(in the rows, 128 means zero)
One turn moves every row onto another: examples first, then more rows asked
q_401: [114 120 150 139 141 168 135 148  99  91 126 116 162 121 124 104 117  92
 143]
q_998: [125 116 131 132 151 136 125 125  66 156 130 105 102 157 141 140 134 147
 134]
q_907: [121 131 119 146 171 165 160 159 115 138 153  99 120 151 153 134 146 151
 158]
q_865: [159 140 147 133 170 143 165 117  79 130 131 132 117 152 128 137 155 136
 157]
q_606: [112 125 134 151 142 161 131 142 105  88 123 117 153 122 127  99 107  93
 138]
q_405: [137 113 124 129 158 128 117 135  86 154 140 110 118 160 135 154 117 139
 128]
q_615: [131 121 132 164 158 163 142 146 113 169 133  95 114 131 164 133 127 142
 128]
q_728: [141 139 151 122 159 154 156 131  82 145 137 125 104 142 145 130 164 140
 169]
q_306: [131 152 145 118 170 134 157 130  72 141 134 132 119 153 137 129 156 140
 143]
q_121: [129 124 131 132 166 131 129 117  80 157 135  93 138 167 141 130 128 156
 133]
q_666: [137 130 130 171 125 157 147 135 101 123 147 108 143 155 127 159 118 171
 162]
q_378: [115 131 135 144 147 158 137 137 105  84 121 123 154 126 126  97 116  89
 146]
q_977: [119 136 123 141 145 123 128 118  68 146 127 116 132 166 136 146 127 156
 125]
q_714: [155 140 162 144 129 163 146 118  83 150 136 117 126 124 149 140 150 156
 165]
q_140: [104 117 144 148 137 157 139 142 111  92 130 118 147 121 132  94 115  93
 135]
q_372: [113 119 132 140 145 142 137 119  96  86 122 127 149 133 130  97 127  89
 137]
q_610: [145 133 120 143 134 147 134 132 107 128 154 119 146 159 135 165 131 160
 174]
q_991: [123 127 139 152 139 161 131 132  98  90 121 117 158 113 128 100 110  92
 134]
q_684: [108 119 146 136 145 158 131 141 101  97 116 122 158 133 123 101 116  85
 143]
q_885: [162 136 152 115 172 145 148 135  93 148 144 131 116 138 139 141 151 127
 154]
q_903: [124 129 119 149 125 151 134 127  87 130 146 106 130 161 141 154 138 171
 173]
q_694: [110 129 127 148 138 164 147 159 111 139 147 111 106 154 147 144 140 156
 175]
q_201: [148 152 161 163 129 162 151 131  93 157 130 125 132 111 154 141 138 150
 137]
q_137: [110 118 131 143 142 153 129 130 102  92 110 127 159 141 127 107 121  84
 148]
q_848: [124 130 130 153 137 159 133 126  97  81 122 119 162 120 128 104 115  96
 142]
q_682: [126 114 128 155 135 165 130 128  89  88 117 118 160 118 132 117 121  88
 132]
q_652: [118 128 132 143 149 152 132 128  96  88 116 123 152 127 126  97 116  86
 138]
q_593: [126 118 153 156 156 150 142 156 105 165 125 112  97 144 135 135 110 134
 125]
q_312: [117 130 120 152 159 151 160 157 116 125 141 122 110 173 129 146 133 146
 169]
q_705: [125 117 149 151 134 157 127 144  90 171 130 102 100 132 151 138 122 148
 134]
q_873: [174 137 162 138 142 153 139 122  98 156 140 127 135 121 145 150 138 139
 153]
q_224: [121 119 135 157 125 156 136 119  98  82 130 118 163 116 133 105 120 102
 136]
q_862: [107 149 128 138 160 155 164 169 106 131 148 125 113 153 143 137 147 148
 158]
q_892: [119 115 136 151 135 171 134 144  94  85 128 112 162 116 128 113 116  94
 136]
q_738: [142 138 143 119 184 148 159 130  85 144 146 106 128 151 145 122 157 145
 151]
q_373: [133 132 124 140 150 159 148 163 126 133 157 122 122 151 142 156 135 145
 175]
q_236: [117 119 148 155 129 161 137 132 104  91 131 117 156 109 134  98 116  97
 132]
q_160: [105 121 138 140 144 150 142 135 109  87 127 126 147 131 130  93 125  89
 145]
q_792: [137 114 137 149 145 149 121 153 110 167 139 109 113 137 146 154 109 138
 128]
q_554: [123 119 126 150 138 158 131 121  94  88 110 127 160 130 131 113 127  85
 144]
q_770: [117 125 123 150 142 153 128 126  96  83 118 119 157 129 126 103 111  93
 138]
q_450: [142 115 132 152 152 132 131 118  68 146 128 105 119 157 126 149 115 148
 117]
q_299: [162 143 177 156 142 165 162 134 101 148 135 124 129 122 135 136 134 146
 157]
q_60: [116 116 125 151 133 145 132 114  92  83 125 120 157 130 131 105 121  97
 133]
q_774: [134 136 125 157 138 148 138 113 106 145 138 100 157 162 149 142 133 169
 165]
q_730: [132 150 127 165 118 148 143 120  91 132 138 121 152 148 144 156 134 171
 156]
q_918: [157 141 151 162 144 162 148 114 108 163 129 109 141 126 162 132 143 150
 153]
q_725: [112 134 140 160 145 159 145 168 105 160 135 113 106 129 152 138 121 144
 121]

q_593 turns into q_312
q_121 turns into q_774
q_372 turns into q_60
Now find these:
q_885 turns into q_405
q_728 turns into q_998
q_682 turns into q_892
q_725 turns into q_862
q_652 turns into q_770

